(in the rows, 128 means zero)
Each path below is one point turned by a fixed rotation once a step. After each direction that follows a path, write how fast that rotation turns it, in degrees each step (0 if it stays still).
Each turn is a multiple of 5 degrees from 10 to 175, or 0.
Each row of a path follows its step; steps can be skipped.

step 0: [126 135 117 121 131 128 140 127 130 129 132 135 137 143 117 127 117 133
 111 116 131 129 128 126 126 125 139 132 125 131 147 147 131 126 131 126
 128 136 129 113 127 130 126]
step 1: [132 135 125 123 129 126 140 132 127 122 135 134 133 138 114 127 134 113
 114 126 124 125 121 120 129 115 146 126 120 132 115 117 136 114 125 123
 121 124 126 126 115 124 131]
step 2: [134 132 118 124 123 135 129 139 126 119 135 121 123 138 135 116 122 123
 139 138 113 133 133 121 138 131 144 126 116 125 128 142 131 118 140 130
 132 116 125 133 120 131 132]
step 3: [143 128 131 119 117 135 120 130 128 131 112 130 127 144 128 117 129 132
 126 128 114 126 136 120 121 135 138 112 125 131 119 133 130 134 134 123
 115 142 125 128 135 135 127]
step 4: [134 126 129 136 131 130 124 131 124 126 123 133 117 132 126 130 134 109
 130 144 115 132 142 132 124 120 117 106 135 121 124 117 131 121 130 134
 120 127 120 129 136 132 121]
step 5: [114 127 135 126 118 126 127 123 124 129 115 122 114 127 136 137 126 127
 129 135 115 131 139 131 130 124 128 130 146 129 134 142 113 121 143 133
 129 126 133 122 137 134 122]
step 6: [105 127 131 120 134 128 123 122 128 125 117 118 128 130 127 117 138 128
 117 125 129 117 132 129 124 125 124 133 140 132 120 115 131 128 127 133
 115 131 134 114 148 129 132]
step 7: [117 126 116 122 147 130 139 117 136 118 128 125 131 131 129 141 125 130
 132 139 126 125 147 124 134 121 113 142 126 120 125 123 132 125 123 139
 129 122 134 127 130 128 136]
step 8: [121 132 128 122 128 134 124 117 135 127 119 127 122 133 121 134 113 140
 127 125 136 122 133 125 133 124 142 143 130 115 128 117 118 141 140 122
 129 130 137 131 116 127 141]
step 9: [144 130 126 131 146 135 120 134 130 128 127 118 137 122 124 121 124 118
 130 128 146 116 130 122 130 133 131 134 138 116 122 121 133 133 132 121
 122 127 116 117 120 127 138]
Speeds:
[129 129 132 125 126 128 126 124 126 130 132 127 127 131 128 125 129 129
 126 124 127 123 130 133 127 126 129 129 132 128 127 127 134 129 127 120
 129 132 127 129 128 129 128] | 135
[130 131 125 129 127 126 127 131 129 125 125 133 128 125 127 131 128 123
 124 131 131 125 126 132 129 123 129 129 133 128 131 130 126 130 131 125
 128 130 127 127 126 130 126] | 85

step 0: [128 125 127 131 134 135 141 133 119 118 145 127 124 116 123 136 115 124
 118 136 115 140 119 130 126 133 118 126 130 134 145 131 133 109 141 134
 126 128 138 133 125 132 139]
step 1: [117 132 134 115 128 129 139 133 125 113 136 126 115 131 130 132 119 133
 143 125 124 139 140 134 119 132 135 131 135 122 146 132 130 134 119 134
 141 115 142 137 122 129 121]
step 2: [124 121 136 120 126 131 140 124 121 129 131 112 119 122 127 134 107 135
 123 143 124 123 135 108 141 129 122 137 134 141 137 139 138 119 130 128
 123 123 133 133 130 127 126]
step 3: [135 136 137 113 126 136 143 143 126 100 135 119 126 122 124 128 107 124
 122 133 127 133 129 133 117 128 133 134 126 129 129 130 118 127 119 122
 138 131 130 129 134 128 126]
step 4: [123 146 127 114 132 128 133 126 129 121 131 121 116 123 143 130 114 126
 137 130 123 128 142 125 138 121 126 137 137 136 119 144 132 126 117 133
 111 119 125 127 127 128 115]
step 5: [126 125 127 115 130 139 132 134 121 118 139 129 124 113 123 137 109 122
 111 138 131 128 123 130 126 124 119 124 121 133 131 130 129 120 125 142
 128 119 112 115 144 134 125]
step 6: [125 136 127 125 129 129 142 139 123 122 133 124 118 128 145 117 125 116
 129 125 124 134 137 134 107 107 136 127 137 131 133 142 131 129 126 139
 130 119 123 121 125 139 118]
step 7: [128 121 127 125 129 139 138 129 124 120 130 116 106 118 134 133 126 125
 126 135 129 117 128 123 133 134 116 122 131 126 129 129 138 118 138 141
 118 106 116 127 119 139 131]
step 8: [124 134 135 116 116 138 135 133 124 118 141 119 121 111 122 124 132 130
 113 132 132 124 121 130 113 118 144 126 125 122 142 137 132 133 131 132
 140 122 127 121 114 130 119]
step 9: [124 137 133 132 120 141 130 129 130 130 134 111 115 118 144 128 120 119
 134 136 119 137 135 120 128 126 125 129 126 121 135 146 129 123 132 121
 112 118 128 130 111 130 141]
Speeds:
[128 134 132 128 131 126 129 128 125 127 126 132 126 134 127 128 131 124
 127 131 130 131 129 127 128 127 131 130 125 125 130 131 129 133 126 127
 126 126 127 131 128 130 129] | 145
[125 123 129 131 129 124 132 129 124 128 126 128 127 131 128 131 131 129
 132 126 127 127 130 127 128 127 129 130 128 130 133 126 127 124 130 132
 133 128 125 127 128 134 127] | 65

step 0: [134 116 122 135 121 116 124 123 124 129 127 131 130 134 130 126 120 122
 144 127 131 127 129 120 125 125 131 126 125 132 126 126 140 126 120 134
 137 117 132 143 137 116 141]
step 1: [141 130 127 135 134 129 135 128 137 110 122 127 125 126 128 129 132 129
 138 135 129 110 131 119 133 136 135 129 123 127 131 128 114 125 131 122
 123 129 128 124 129 111 136]
step 2: [121 132 115 123 141 119 128 133 126 137 124 136 124 120 123 141 128 128
 142 120 131 128 122 123 131 142 127 129 133 122 132 128 129 123 124 128
 119 126 129 144 120 123 119]
step 3: [137 128 130 124 126 124 131 122 111 129 135 124 123 129 137 126 129 123
 128 132 106 125 127 113 124 140 126 134 134 131 126 126 133 123 128 126
 115 133 136 133 139 130 132]
step 4: [138 123 112 127 135 120 124 121 131 129 117 132 139 122 125 129 126 122
 128 126 131 125 136 118 133 132 132 126 126 132 126 130 138 142 124 113
 136 120 138 127 137 130 140]
step 5: [123 122 133 116 135 132 134 123 139 120 119 123 117 117 134 140 132 125
 142 136 131 131 131 125 121 125 129 133 125 127 117 126 120 129 133 122
 122 133 141 130 123 116 134]
step 6: [128 132 126 120 127 128 136 118 127 139 123 124 122 134 125 135 118 123
 143 110 121 120 126 125 128 132 144 131 128 126 126 134 137 121 117 127
 118 119 122 134 123 128 130]
step 7: [129 127 126 134 124 135 126 126 118 121 121 138 122 118 132 119 135 120
 129 130 123 123 125 107 132 141 142 126 123 135 119 127 137 121 123 134
 131 137 131 126 136 120 128]
step 8: [124 129 124 119 151 128 120 130 133 123 124 133 135 131 128 135 135 127
 127 128 117 121 140 131 137 141 131 119 125 133 117 133 123 131 122 119
 132 116 133 135 130 124 128]
step 9: [129 116 135 124 136 129 147 131 121 129 132 128 132 112 125 134 129 117
 133 124 130 132 126 130 116 136 123 125 131 126 114 141 132 122 130 122
 113 131 137 127 125 126 126]
Speeds:
[122 125 129 130 127 130 130 125 130 128 127 127 127 128 125 129 122 126
 131 131 129 123 130 129 132 126 130 132 131 129 129 125 129 123 129 131
 132 129 125 127 127 126 131] | 65
[129 125 125 126 129 129 130 126 129 126 130 127 126 126 127 126 129 126
 126 128 130 128 132 129 130 125 124 124 127 128 125 131 124 129 130 132
 130 124 129 131 135 129 133] | 90

step 0: [133 123 141 142 137 126 144 134 119 130 114 137 124 119 131 134 122 145
 136 122 136 116 118 122 134 143 126 133 130 119 122 132 127 126 116 128
 118 124 130 125 124 117 131]
step 1: [122 123 135 123 124 105 119 122 135 122 126 120 126 139 125 126 142 123
 138 141 134 133 136 132 134 124 119 144 116 125 134 119 132 130 131 125
 127 123 129 110 133 139 137]
step 2: [125 131 115 130 139 139 134 125 121 125 133 140 132 127 119 114 132 134
 104 130 121 124 134 114 134 138 129 131 131 128 123 127 126 138 138 146
 118 139 133 119 134 122 122]
step 3: [124 130 131 128 113 127 116 138 133 127 136 131 125 114 135 132 113 103
 130 123 118 127 135 134 132 114 122 135 140 118 129 132 124 120 124 131
 127 126 140 130 130 140 123]
step 4: [117 124 116 141 141 126 139 115 126 143 133 132 122 128 123 118 129 136
 132 124 146 120 128 134 117 125 141 125 125 129 134 129 110 120 121 127
 132 135 129 139 117 127 119]
step 5: [133 134 134 114 125 122 133 143 131 120 128 135 109 132 119 137 121 125
 143 136 130 121 119 121 118 124 131 136 122 122 133 125 150 125 121 133
 119 118 120 129 128 118 132]
step 6: [144 122 116 122 136 119 119 109 128 120 128 124 137 121 120 125 143 138
 117 135 137 133 129 126 124 117 115 127 133 126 118 144 119 126 126 127
 128 123 125 117 126 121 136]
step 7: [120 124 125 134 133 149 118 128 123 122 123 125 135 140 120 146 125 110
 127 133 116 120 134 132 133 125 135 130 124 128 121 128 143 123 138 129
 123 146 136 126 133 120 124]
step 8: [117 145 122 132 119 115 137 117 132 137 115 115 129 115 134 142 124 134
 117 119 122 126 131 124 129 124 125 128 140 134 123 128 115 122 129 137
 129 116 131 141 119 134 125]
step 9: [120 126 136 120 147 123 121 128 129 121 126 138 135 138 128 127 131 122
 139 121 136 134 118 133 140 131 147 124 115 114 138 123 130 133 114 128
 126 126 135 144 121 132 126]
Speeds:
[127 129 129 127 122 128 127 128 126 127 129 129 124 124 127 131 125 130
 127 130 125 131 129 130 132 125 129 134 130 129 127 123 132 126 125 124
 131 126 127 127 127 127 130] | 155
[135 131 129 127 129 129 128 130 129 126 129 129 128 125 132 130 127 131
 126 128 127 129 125 124 128 125 125 127 129 124 125 126 126 129 123 131
 125 127 132 132 129 130 130] | 125
[127 133 127 130 135 132 128 131 128 129 126 129 124 126 131 129 131 128
 127 127 128 128 129 132 126 127 126 130 129 132 128 125 132 129 128 131
 125 129 122 128 130 130 128] | 135
[129 123 129 128 133 130 128 128 128 133 132 126 132 127 127 125 128 131
 123 128 130 128 126 127 130 126 134 132 128 130 128 128 132 128 128 128
 126 127 130 131 126 128 129] | 155
[129 130 133 129 132 122 131 127 131 127 126 128 128 133 130 125 129 128
 129 126 128 129 128 127 125 128 127 131 130 128 129 123 130 126 124 129
 131 128 128 128 124 123 124] | 85

step 0: [114 136 128 127 138 130 149 125 131 131 123 143 137 140 126 129 122 117
 128 123 124 124 129 131 133 123 135 136 119 136 130 135 146 129 121 140
 118 145 132 135 117 126 118]
step 1: [120 135 137 124 130 118 132 128 132 139 131 141 129 123 126 121 129 122
 110 139 142 132 136 132 120 130 121 127 115 142 110 131 128 132 123 140
 125 140 119 139 125 139 137]
step 2: [114 115 122 128 123 112 126 135 137 134 137 131 128 126 131 123 143 124
 125 122 115 128 128 140 121 123 125 119 103 118 113 124 132 126 137 133
 122 130 118 126 134 126 135]
step 3: [115 122 126 134 123 125 120 135 127 125 131 136 124 133 125 107 132 114
 129 116 117 112 109 138 121 139 127 122 132 132 131 130 131 119 135 133
 139 144 133 133 131 135 129]
step 4: [131 118 136 128 137 125 120 123 124 124 126 118 125 126 136 113 131 133
 129 115 142 128 118 128 119 147 139 134 125 130 128 137 136 140 137 130
 134 133 110 144 124 136 129]
step 5: [133 136 144 125 134 126 126 116 124 130 131 125 128 141 136 111 142 136
 141 127 125 127 137 134 120 133 138 137 125 124 126 124 142 135 150 128
 120 132 132 123 125 114 131]
step 6: [137 134 130 112 122 133 135 114 129 129 130 127 118 139 121 111 133 133
 120 126 121 123 130 121 113 113 126 126 145 135 131 130 132 122 142 133
 117 136 127 132 138 136 137]
step 7: [129 107 122 125 117 130 131 116 129 144 136 127 120 143 116 139 137 136
 131 121 132 136 121 134 128 117 121 132 136 135 132 132 132 139 131 129
 123 136 113 140 122 125 131]
step 8: [121 114 121 123 136 133 128 131 126 133 148 144 127 141 128 131 120 128
 130 120 136 123 137 136 130 132 120 151 137 127 125 115 134 125 130 140
 122 130 136 132 118 122 132]
step 9: [123 124 124 121 130 121 136 126 119 131 126 127 135 135 125 123 120 116
 109 108 130 125 137 118 126 125 143 140 128 124 114 135 130 129 113 141
 113 135 132 137 124 127 128]
Speeds:
[129 130 131 128 127 124 127 129 129 126 124 128 132 130 128 126 127 130
 124 130 133 126 132 126 130 131 128 127 128 126 127 129 130 133 130 130
 121 128 131 125 126 130 126] | 85
[130 127 125 126 127 125 128 121 123 127 133 131 127 131 128 129 125 133
 126 129 130 126 127 128 126 125 127 131 130 127 129 132 127 128 124 128
 128 125 130 126 128 125 123] | 35

step 0: [126 120 131 121 131 132 128 117 121 125 130 114 136 135 130 150 137 127
 115 148 134 122 123 123 128 123 118 121 141 126 136 120 130 116 119 145
 129 131 123 124 129 120 126]
step 1: [124 119 123 135 130 123 115 137 124 120 127 122 122 140 104 128 145 122
 121 135 121 132 120 133 118 127 128 125 142 130 120 133 124 124 146 126
 134 129 128 135 113 131 128]
step 2: [135 105 137 129 125 130 132 126 126 131 117 137 124 114 126 140 140 125
 133 126 134 145 133 126 122 118 127 123 132 140 117 135 140 118 131 137
 123 139 121 127 129 118 113]
step 3: [134 131 133 129 147 130 136 119 124 133 120 124 126 130 108 138 127 115
 131 133 132 130 108 130 130 126 120 141 137 129 134 144 131 132 123 142
 140 127 120 123 124 136 126]
step 4: [131 131 134 121 133 126 132 137 114 113 124 133 132 142 125 117 135 128
 128 122 118 139 134 127 131 108 123 123 129 116 130 135 145 127 141 130
 130 122 116 126 114 127 117]
step 5: [124 128 136 132 129 123 127 125 127 130 124 128 138 127 132 129 154 118
 129 124 136 128 126 124 146 124 121 122 125 127 127 140 122 114 122 146
 138 125 127 145 141 125 118]
step 6: [130 140 132 130 135 129 124 135 132 137 123 118 123 140 132 139 140 124
 122 139 126 120 128 135 105 130 117 136 120 126 129 130 136 126 131 145
 135 120 122 134 110 123 120]
step 7: [126 102 127 126 136 135 129 131 120 122 121 128 124 137 124 131 140 123
 130 113 112 127 129 133 125 121 141 128 127 120 121 114 123 124 126 143
 126 117 122 134 128 117 120]
step 8: [126 115 127 118 124 122 125 113 132 129 129 122 129 120 125 139 134 130
 128 126 129 132 128 125 129 137 109 140 140 130 133 133 126 136 138 136
 145 130 115 142 127 112 116]
step 9: [132 128 134 122 143 127 125 128 118 136 112 103 124 124 123 123 140 137
 121 117 113 129 124 134 117 131 121 124 139 122 126 136 135 118 132 126
 125 131 119 120 126 136 123]
Speeds:
[130 131 125 127 128 129 125 128 130 130 130 129 128 127 129 124 129 128
 127 134 127 129 121 128 125 129 126 130 131 128 129 126 131 132 127 131
 134 130 127 132 130 130 131] | 140

step 0: [126 126 135 132 138 115 133 134 128 135 121 131 128 132 132 140 120 121
 147 119 130 105 122 130 130 136 132 143 117 124 121 123 125 123 125 129
 109 141 126 122 140 128 121]
step 1: [130 131 121 123 136 135 134 135 132 133 124 128 151 141 130 117 124 148
 140 129 127 131 133 123 126 118 126 127 124 143 115 127 129 118 127 122
 121 132 125 104 122 125 128]
step 2: [131 146 132 128 122 116 126 125 122 132 137 119 131 133 127 126 128 119
 130 137 128 122 125 127 111 133 112 119 123 138 139 118 111 118 140 139
 122 128 125 120 117 120 116]
step 3: [118 126 131 122 129 109 132 137 135 129 118 135 121 131 139 120 126 126
 127 126 124 121 121 135 127 137 121 132 116 128 117 151 115 128 124 122
 126 108 126 121 126 132 113]
step 4: [112 139 126 115 117 111 129 141 129 133 125 128 129 116 123 127 121 138
 126 121 132 126 129 135 127 120 136 133 123 133 123 115 128 115 123 117
 124 144 126 111 142 127 126]
step 5: [138 120 128 131 132 135 119 141 124 117 136 111 129 135 125 125 114 135
 139 122 123 124 117 128 122 131 122 122 123 124 132 127 124 115 138 114
 113 137 116 118 123 132 114]
step 6: [123 138 123 124 146 113 127 118 121 133 122 124 130 149 144 130 124 136
 129 134 134 129 126 125 133 136 129 132 113 127 114 115 117 129 136 133
 125 124 121 126 128 118 116]
step 7: [114 132 124 119 126 121 138 137 134 125 132 118 122 134 126 122 137 121
 134 118 128 125 139 128 121 136 128 117 126 152 111 135 122 118 126 136
 118 125 122 112 127 130 139]
step 8: [126 132 134 141 121 112 110 136 133 140 127 140 134 125 133 143 119 126
 142 121 122 117 126 131 110 130 126 130 131 125 123 133 126 116 136 130
 122 134 126 114 132 129 117]
step 9: [124 129 115 127 131 133 135 136 121 132 121 132 137 132 135 112 113 132
 125 131 125 121 131 126 140 125 106 136 125 134 122 125 131 120 121 121
 119 126 125 111 129 125 104]
Speeds:
[126 131 132 126 124 126 128 129 126 128 125 127 123 130 134 128 129 126
 126 131 129 128 127 128 122 130 128 124 128 131 126 130 128 128 127 130
 130 124 128 131 129 131 132] | 85
[126 127 127 129 133 122 129 123 130 128 128 128 126 126 129 125 132 127
 125 124 125 129 124 125 130 135 127 128 126 131 131 126 128 128 125 128
 127 127 129 130 128 129 129] | 100
[128 125 129 128 125 126 123 130 132 127 130 128 128 131 127 126 127 126
 130 127 131 133 128 125 123 132 125 127 131 128 133 125 130 128 133 126
 130 130 130 124 128 129 131] | 120

step 0: [139 129 117 124 123 133 122 124 123 130 120 130 125 143 130 124 134 128
 126 131 119 136 107 124 129 135 127 122 136 113 123 134 126 114 128 126
 136 113 139 138 136 122 135]
step 1: [128 126 135 133 137 131 121 127 133 141 136 135 127 114 114 127 129 132
 131 137 138 132 124 106 131 144 120 134 131 138 140 134 130 123 136 134
 143 128 128 125 132 124 132]
step 2: [137 141 121 138 123 130 119 122 135 120 136 111 133 132 129 130 120 144
 118 119 128 130 119 136 120 131 128 123 130 143 130 121 124 125 137 128
 132 109 123 130 127 121 132]
step 3: [124 117 123 134 124 132 126 139 121 150 126 141 107 123 136 127 122 136
 126 123 130 125 129 117 135 125 126 129 129 131 125 129 119 134 131 125
 127 103 124 130 124 128 127]
step 4: [130 133 117 140 122 138 113 125 131 135 125 110 128 125 120 127 124 133
 133 121 118 119 135 125 135 141 134 118 116 121 134 134 136 133 121 141
 134 129 124 117 130 131 118]
step 5: [131 131 123 130 127 130 127 117 133 136 135 134 121 128 140 136 138 133
 135 124 124 127 114 129 131 132 132 114 134 141 113 140 120 139 118 113
 136 132 122 136 132 139 127]
step 6: [113 127 136 127 129 113 107 116 116 135 131 130 128 115 123 138 118 127
 128 123 117 130 124 122 123 136 120 132 124 133 126 119 132 134 114 132
 126 129 130 121 118 125 120]
step 7: [137 131 139 124 122 135 122 119 141 132 116 133 137 141 139 134 126 146
 132 129 116 124 127 133 125 132 123 122 127 126 124 127 114 117 128 127
 118 128 123 124 124 130 110]
step 8: [121 126 120 112 126 116 135 115 120 138 129 131 113 135 120 136 137 122
 129 130 125 132 125 120 136 131 119 128 121 129 113 134 122 120 134 137
 134 125 120 117 133 116 124]
step 9: [127 142 128 118 113 134 125 134 131 124 126 130 137 124 123 138 123 141
 121 141 117 118 125 118 128 141 131 129 129 130 135 137 131 114 123 126
 134 137 125 124 122 116 141]
Speeds:
[130 126 127 125 126 131 126 125 127 125 130 123 130 131 126 130 126 125
 125 126 128 127 123 128 133 128 130 129 123 130 130 125 133 127 126 130
 125 126 130 127 125 129 129] | 160
[128 126 128 124 127 130 121 131 128 126 132 126 128 136 128 130 131 124
 129 128 128 127 130 125 126 126 128 127 133 129 128 129 126 129 128 126
 128 126 124 132 129 129 126] | 145
